In the rows, zero is written as 128.
The rows of Y fall into 4 groups, which share some directions, and each row is roughly a mix of its group's hidden directions.
Y (172 x 13):
[[176 126 133 143 146  93 137 142 111 151 179 117 110]
 [101 141 126 134  86  90 146  94 138 134 144 174 117]
 [142 114 166  97 109 114 153 101  96 131 165 147 101]
 [125 131 115 105  89  96 103 140 130 164  74 124 131]
 [133 132 139 135 155 126 157  95  95 103 176 107 157]
 [157 177 128 131 130 105 168 143 148 172 122 114 121]
 [107 149 170 112  91 134  90 102 162 129 143 147 134]
 [191 108 155 144 133 102 160 106 126 151 138 134 127]
 [186 132 107 132 128 152  92 156 119 154 148 108 139]
 [122 161 179 114 162 123 140 131 131 137 145 177 115]
 [153 137 121 164 185 113 116 165 135 125 133 140  97]
 [117 145 116 160 158 162 104 151 175 115  97 122 137]
 [151 168 128 135 118 147 164 170 100 123 119  89 138]
 [136 137 128 124 114  79  90 127 142 171 113  99  99]
 [128 137 183 126 138 122 153 115 113 133 150 175  93]
 [147 107 101 145 162 140 145 174 126  84 101 120 126]
 [156 169 123 138 120 118 101 143 136 163  84 109  98]
 [173 115 111 168 119 144  87 150 118 158 148 140 137]
 [114 122 107 149 123  89 141  91 163 106 174 131 114]
 [134 143 154  75 139 110 141 144 117 135 139 183 114]
 [138  99 101 138 132 128 147 161 139 109 159 131  69]
 [105 142 161 171 126 107 142 167 135 133 143 108  87]
 [102 116 150 120  89 122 103 123 182 159 126 146 109]
 [165  81 109 141 144 143 129 177 140 124 148 148 113]
 [173 108 123 158 160 116 153 144 114 107 115  85 141]
 [142  97  95 139 168 132 167 146  97  97 109 115 134]
 [112 106 106 166 105 139 116 128 151 110 130  66 137]
 [ 77 116 120 105 115 148 132  85 125 122 116 163 159]
 [147 145 120 110 153 140  57 132 136 132  94 133 134]
 [140 111 139  89 110 103 152  91  83 139 133 156 113]
 [178 175 120 137 128 148 111 147 118 128 137  86 111]
 [130 128 119 128 168  73 126 132 161 173 144 122 126]
 [140 169 158 128 150 130  76 123 150 110 111 159 121]
 [173 136 108 160 128 138  99 178 116 157 143 121 130]
 [153  82 127 149 156 120 166 129 114  90 136 109 153]
 [ 98 105 108 112 121 156 166  99 121 153 140 146 170]
 [138 139 127 102 154  99  93 109 144 164 124  82 104]
 [195 146 151 137 131  92 160 123 110 131 128 119 132]
 [ 89  79 113 104 115 110  99 108 126 131 125 167 118]
 [ 53 131 105 110 142 145 116 118 138 148 124 146 141]
 [ 88 137 113 123 139 199 124 121 137 119 101 137 122]
 [121 145 158 111 155 149  90 134 146 105 109 175 105]
 [150 147 143  90 145 130 135 120 107 159 151 185 116]
 [130 117 137 104 102 179 129  84 146 145 146 140 162]
 [146 138  92 126 116 126 105 156 132 172  97 149  87]
 [103  84  88 128 106 116 125 127 133 100 148 158  93]
 [ 97 173 119 124  83  85 135 119 123 135 138 158 136]
 [133 147 125 146 138 106 124 119  92 188 120 127  85]
 [128 129 130 137 114 174 168 149 116  75 133 148 148]
 [115 127 149 136  81  85 128 110 163 168 143 134 122]
 [113 112 164  81  95 147 118 105 148  93 127 130 150]
 [127 145 139 111 115  95  96 141 149 175 140 104  87]
 [126 144 124 128 108 170 170 118  99  94 122 142 169]
 [138 152 123 148 162  69 156 156 101 118 124 133 132]
 [163 125 136 136 173 178 127 143 106 101 101 116 123]
 [170 143 161 125 103  68 137 135 136 152 134 130 120]
 [ 60 116 117  98 132 152 132  95 128 134 109 134 145]
 [105 128  93 157 132 128 101 129 154 131  95  80 156]
 [164  94 100 145 131 137 124 181 131 103 136 118  97]
 [117  94  93 132 109 122 186 133 112 149 154 110 141]
 [121  73 131 152 109 124 186 141 124 115 149 124 131]
 [159 124 122 162 181 141 141 160 136 116 160 151 120]
 [124 153 113 125 136  92  91 158 170 158 127 103 107]
 [106 133 155 108  93 141  87 140 168 165 132 144 118]
 [168 147 129 161 143 115 158 112  97 114  81 121 117]
 [185 125 123 165 155 121 155 106 103 104 117 121 117]
 [126  86 101 152  95 135 113 133 140  90 114  92 153]
 [149 183 162 120 138 173 113 114 122 123 114 101 133]
 [175 168 142 130 134 138 102 173 110 133 106 108 139]
 [ 74 113 105 102 102 125 114  83 115 122 112 143 142]
 [120  97  91 132  92 118 121 115 123 113 133  79 165]
 [149 180 117 145 158  95 144 129  84 144 119 129 135]
 [108 159 104 118  96 107 111 149 139 165  89 145 102]
 [ 70 125 111 111 107 154 107  97 128 163 123 143 143]
 [ 79  98 109 108 108 125 128 124 120 110 115 183 139]
 [ 64 139 126 106 119 129 107 109 172 128 150 122 116]
 [103 126  89 175 136 145 113 155 161 119  96 140 139]
 [131 162 108 116 119 128  92 157 135 160  79 115 103]
 [114 106 137 141 144 127 158  82 133 100 184 135 133]
 [152 129 184 123 143 114 127 125 108 128 128 188 119]
 [122 120 113 136 118 147 143 118  93  79 131 145 184]
 [118 144 136 180 154 149 123 140 153  97 100  99 153]
 [134 124 133 138 140  73  99 143 141 174 146 131  93]
 [100 175 114 108  86 110  91 131 144 126 132 157 129]
 [128 134 120 136 116 165 139 123 118  71  95 144 169]
 [105 114 160 107 118 124 172  84 118  87 136 140 124]
 [105 139 158  93 128 151 123  91 109 164 112 135 167]
 [149 159 162  96 162 115 135 132 107 138 120 178 138]
 [146 154 144 113 154 123  67 144 138 125 109 134  89]
 [170 127 109 127 123 142  77 157 136 169 150 117 131]
 [138 113 167  90 120 123 161  89 104 110 126 146  96]
 [156 132 100 135 127 136  80 150 132 175 161 134 147]
 [ 78 112 122 128 108 125 158 112 123 102 103 152 172]
 [ 95 115 145 141 124 135 165 101 140  86  95 110  96]
 [167 144 167 118 124  78 154 130 130 157 134 119 103]
 [ 93 109 159 124 113 105 162 100 127  88 103 107 110]
 [ 92 159 141 107 116 110 134  95 109 156 104 129 172]
 [ 96 136 159 123 140 131 172  80 128  94 113 111 121]
 [131 146 162 126 147 118 160 130 103 135 136 190 102]
 [155 140 137 149 111  83 134 171 166 120 100 123 112]
 [ 94  85  84 123 114 128 157 100 134 129 159 133 107]
 [118 135 124 175 155 148 124 124 146 115  65 128 119]
 [151 117 101 122 177 177 112 146 116 101 114 120 113]
 [164 100 110 139 166 133 149 136  97  89 138 107 153]
 [178 128 161 115 121  94 153 146 122 101 139  94 110]
 [115  90 179 108 153 152 114 103 131 145  99 110 138]
 [164 118 124 153 179  98 124 113  82 123 124 117 119]
 [171 147 158 137 135  93 159 142 156 154 108 132 102]
 [160 108  98 151 135  98 104 156 149 117 151 127  84]
 [134 120 136  61 111 114 142  98 109 146 155 137 106]
 [191 149 147 139 118  87 136 121 124 158 118 113 116]
 [100 106 152 107  71 151 158 130 154 129 137 150 132]
 [121  99 124 140 100 128 195 141 111 128 165 128 121]
 [ 96  92 110 125 151 134  87 143 117  80 149 117 121]
 [144 181 158 126 138 149  82  98 135 118 110 123 141]
 [114 102  86 144 102 132 131 115 131 105 103  72 142]
 [ 77 153 166 106 133 113 130  92 135 131 115 163 127]
 [135 151 167 117 157 137 138 129 128 135 143 194 110]
 [119 114 150  66 111 108 130  88 126 144 146 134 103]
 [148 140 159  94 140 124 150  99  95 147 144 174 110]
 [166 129  88 147  96 116 124 176 109 116 153 136 117]
 [168 125  85 146 124 104 101 162 135 122 151 122  92]
 [169 150 163 113 147 154 104 160 119 142 135 122  88]
 [ 99 133 167 129  86 106 118 137 173 158 110 118 130]
 [ 70 125 106 113 121 166 103 106 147 134 101 137 145]
 [ 86 127 142 118 119 143 160  83 120 134 110 120 176]
 [125 140 114 146 148 149 104 179 171 105  96 119 136]
 [135 115 101 149 181 143 155 106 122  86 130 114 104]
 [155 125 151 163 147 104 149 170 144 117 129 168 105]
 [118 112 119 134 144 181 146 131  95  81 152 143 141]
 [158 142 127 153 139 136  86 160 130 165 164 144 151]
 [119 110 149 157 111 108 196 140 129 116 157 137 125]
 [122 155 122 115  91 120  91 143 148 174 102 147 101]
 [129 138 131 134 136  92 132 148 176 185 128 132 102]
 [184 166 135 143 125 148 116 143 114 137 131  84 143]
 [ 76  79 111 108 118 120 161 139 119 123 124 152 110]
 [ 97  75 164 126 125 131 161 111 141 117 157 136 151]
 [141 125 138  77 130 121 155  88  95 132 123 169 116]
 [114  98 142 114 134 169 166  99 166 142 132 155 146]
 [ 86 118 136 117 110 154 159 121  97  87  92 138 132]
 [123 135 114 135 112 144 153 143  93  64 120 123 161]
 [145 105 158 144 141 148 155 103 112  86 161 155 149]
 [ 89 121 154 123 128 122 166 100 139  79  97 122 116]
 [162 123 106 168 130 152  93 137 121 159 155 156 150]
 [ 90 110 138 106 169 103 141 122 156 156 131 157  97]
 [112 149 151 107  78 122 110 143 123 170 140 163 145]
 [107 108  97 135 105 125 196 135 117 131 156 132 138]
 [105 157 128 129 144 111 116 149 180 174 121 152 113]
 [ 87 115 123 104 161 169 110 119 152 117 160 151 146]
 [ 88  99 142  97 108 155 175 100 140 139 126 132 139]
 [158  99 134 133 149 163 170 120 121  80 139 127 151]
 [167 161 171 141 159 133 141 166 133 135 122 101 116]
 [124  99 122 174 106 134 119 103 131 115 108  71 126]
 [169 101 117 158 168 138 167 121 100 109 112 125 114]
 [178 154 179 139 136 153 116 123 124 144 143  98 129]
 [161 131 121 130 177 180 115 152 109 105 129 113 124]
 [155 119  88 139 127 156  76 141 145 162 136 147 139]
 [148 114 116 159 178 150 160 131 121  94 108 113 103]
 [141 132 134 129 143 175 164 134 109  71 134 139 149]
 [124 162 144 133 142 133 143  68 100  92 152 131 138]
 [185 156 155 141 144 140 109 146 125 143 132  86 119]
 [ 78 130 151  94 136 136 120  81 128 147 107 149 148]
 [107 182 108 110 102 110 114  94 105 144 119 154 116]
 [153 101 132 153 167 132 157 112 123  89  95  96 126]
 [155 133 110 122 164 158 128 165  84 102 110 115 149]
 [152 131 142 131 162 168 129 147 100  87  91 115 143]
 [110 117  92 139 100 118 139 141 128 110 136  62 147]
 [111 124 102 149 123 159 113 131 168 108 132  70 141]
 [ 89 161 124 114 102 132  95 141 167 158 134 142 101]
 [111 149 140 129  84 101 124  91  99 136 118 116 174]
 [104 124 140 118 104 143 109 174 160 137 175 154 140]
 [ 76 148 134 104  86 107 114 138 150 166 128 131 132]]

In each list below, one row fits none of the groups, and each other row fits one group, some only roughly. Which row is it?
- Q398: [139  56 107 133 123  97 110 150 133 129 146 128 112]
- Q736: [122  84 121 136  94 153 177 125  94 118 146 143 141]
- Q400: [ 95 114 133  86 102 146 133 111 172 106 103 133 155]
- Q636: [128 152 114 134 117 121  95 127 164 146  75 128  87]
- Q105: [105 141 189 114 115 104 121 102 112 146 105 113 154]
- Q382: [ 95 119  74 131 122  94 176 147 125 133 122 117 137]
- Q369: [ 94 142 145 121  78 101 119 154 149 161 146 151 143]
- Q513: [107 123  92 120 143 135 112 143 155 141  80 127  79]
- Q95: [ 91  88  95 128 138 125 118  86 109 106 112 160 134]
- Q566: [100 107 106 123 117 175  97  82 115 122 118 110 147]
 -> Q95
- Q299: [115 147 132 112 141 144  64  96 143 105 116 139 100]
- Q191: [ 90  84 118 119 117 135 113 103 138 106 125 182 118]
- Q210: [153 141 112 130 175 159 130 127  83 119  91 122 107]
- Q380: [162  91 115 165 132 107 123 170 147  99 139 129 106]
- Q745: [169 136 125 157 104  66 139 147 111 117 118 131 141]
- Q31: [ 98 107 113 103 158 159  99  90 123 111 121 131 167]
- Q623: [107 118 127 113  66 129 134  92 114 165 123 128 154]
- Q650: [111 139 122 138 156  84 129 128 144 191 134 130 101]
- Q280: [170 142 122 130 127 142 105 168 128 155 182 115 132]
- Q381: [150 103 137 106 197 149 137 144 114 103 114 124 124]
- Q901: [119 111 111 143 162 149 149 113 120  76 169 151 129]
- Q237: [106 145 175 119 107 135 154  77 119 151 135 110 147]
 -> Q381
- Q683: [101 136 151 138 100  93 134  98 164 167 152 114 111]
- Q933: [142 101  65 132 136 142 137 162 149 117 147 120 100]
- Q984: [143 104 132 131 112  81  74 130 162 148 147 123 124]
- Q504: [117 160 143 110 137 147  74  96 138 107 116 151  97]
- Q940: [121  93 113 146 104  82 167 154 117 151 153 112 135]
- Q665: [185  90 143 142 151 129 132 123 115 108  99  95 131]
- Q915: [143 135 127 108 131 144  53 106 142 118 125 132 100]
- Q768: [ 97 129 150 134 107 172 137  90 167 125 136 106 154]
- Q547: [127 104 131 101 119 171 158  92  97 102 134 101 145]
- Q482: [ 82  98 128 120 116 177 103 115 152 111 100 138 119]
- Q795: [107 122 146 137 145 137 184 109  90 107 148 129 160]
 -> Q768
- Q20: [105 147 140 147  77 118 149 113 172 162 126 125 147]
- Q292: [ 99 108 121 103 129 175 120  70 112 142 117 135 135]
- Q593: [138  75 112 121 170 141 153  98 117 106 126  98 123]
- Q453: [108 106  87 141  85 140 122 137 144 109 142  79 139]
- Q619: [ 95 180 165 112 113 122 135 105 113 124 108 157 150]
- Q339: [134 150 171 108 137 101 157 143 102 146 147 157  91]
- Q824: [167 118 136  99 112 102 140  93  74 142 128 114 134]
- Q192: [111 120 156  74 109  95 146  97 111 120 123 155 113]
- Q563: [172 154 147 151 100 105 169 157 110 116 116 113 121]
- Q75: [167  87 127 146 120 125 136 173 123 126 164 140  96]
 -> Q20
- Q3: [ 93 105 113 100 150 165 146  92 149 128 137 126 166]
- Q945: [175 160 129 133 137 113  87 124 122 108  94 142  95]
- Q983: [112 115 150 107 100 126 180 108 150 156 143 139 165]
- Q964: [101 120  84 128 132 168  93  90 115 135 142 114 152]
- Q181: [149 122 147 145 131 121  99 150 139 176 133 143  73]
- Q403: [104 119 121 145 118 177 151 114 125 106  82 160 148]
- Q597: [127  93 136 102  71 155 109 128 137 107 147  96 124]
- Q974: [164 148 146 138 150 147  80 139 152 116 137 166 104]
- Q986: [147  95  75 131 158 136 112 156 145 125 142 152  99]
- Q885: [175 148 144 134 145  94 150 158 159 119 105 104 109]
 -> Q945
- Q317: [163 137 150  98 138 117 156 124 120 158 140 185 118]
- Q53: [ 94 131 109 110 160 182  99  95 130 145 132 135 137]
- Q394: [117 130 132 146  86  77 132 148 164 159 149 126 140]
- Q411: [115  97 105 129 102 117 105 134 148  93 107  84 163]
- Q89: [118 151 102 150 134 136 121 195 157 127 139 101 127]
- Q58: [132 130 139 145 106 148 149 113  70  94  98 151 142]
- Q48: [104 136 163 110 122 121 173  82 123 115 128 102  96]
- Q386: [158 170 149 115 161 173 108 127 133 145 120  98 122]
- Q421: [ 99 103 132 136 116 104 190 120 118 153 149 100 131]
- Q63: [172 120 160 150 144 124 136 153 117 147  87  88 125]
- Q99: [165 152 158 145 114 114 138 155  99 147 119  86 155]
- Q554: [138 100 134 113 123 135 136  91  95 103 165 166 161]
 -> Q317
- Q981: [ 97 119 103 131  94 117 181 134 107 124 135 152 164]
- Q664: [ 83 138  97 114 174 157  93 123 107 114 126 125 137]
- Q669: [164 141 122 145 171 149 146 137  87 107  96 108 120]
- Q682: [137 119 120 114  83 147  96 167 134 155  91 106 117]
- Q559: [120  97 113 128 148 132 160 108  91  78 110 129 159]
- Q383: [ 80 128 174 134 121 100 153 112 131 119 104 154 156]
- Q113: [ 90 148 162 137 114 133 114 136 188 143 129 114 102]
- Q949: [114 145 111 169 122 134 130 173 143 117 113  73 130]
- Q923: [148  79 110 152 124 113 176 151 133 145 160 121 135]
- Q891: [118 116  99 113 105 103 106  91 147 127 163 175 127]
- Q568: [161  95  96 150 123 145 153 178 131 111 149 144 123]
- Q805: [ 95 122 131 119 107 149 190 142 108 120 136 163 145]
 -> Q682
- Q377: [115 146 111 137 141 102  96 146 163 185 137 128 103]
- Q467: [139 149  91 130 111 131 117 150 122 183  80 129 132]
- Q215: [139 166 140 115 137  86 157 170 150 124 111 111 101]
- Q832: [ 85  90 131 106 137 135 175 112 128 155 148 155 123]
- Q217: [141 113 121 129 163 126 120 100  82 100 155 127 174]
- Q167: [ 83 119 122 126 134 198 110 125 139 112 140 143 119]
- Q743: [136  94 165 140 152 159 153  82 119  99 140 120 133]
- Q221: [122 121  99 124 108 134 130 108 128 120 146  56 156]
- Q112: [154  99 136 109 102 101 123  98  92 135 136  78 127]
- Q936: [ 84 144  94 103 131 147  83 120 155 112 131 113 152]
 -> Q467
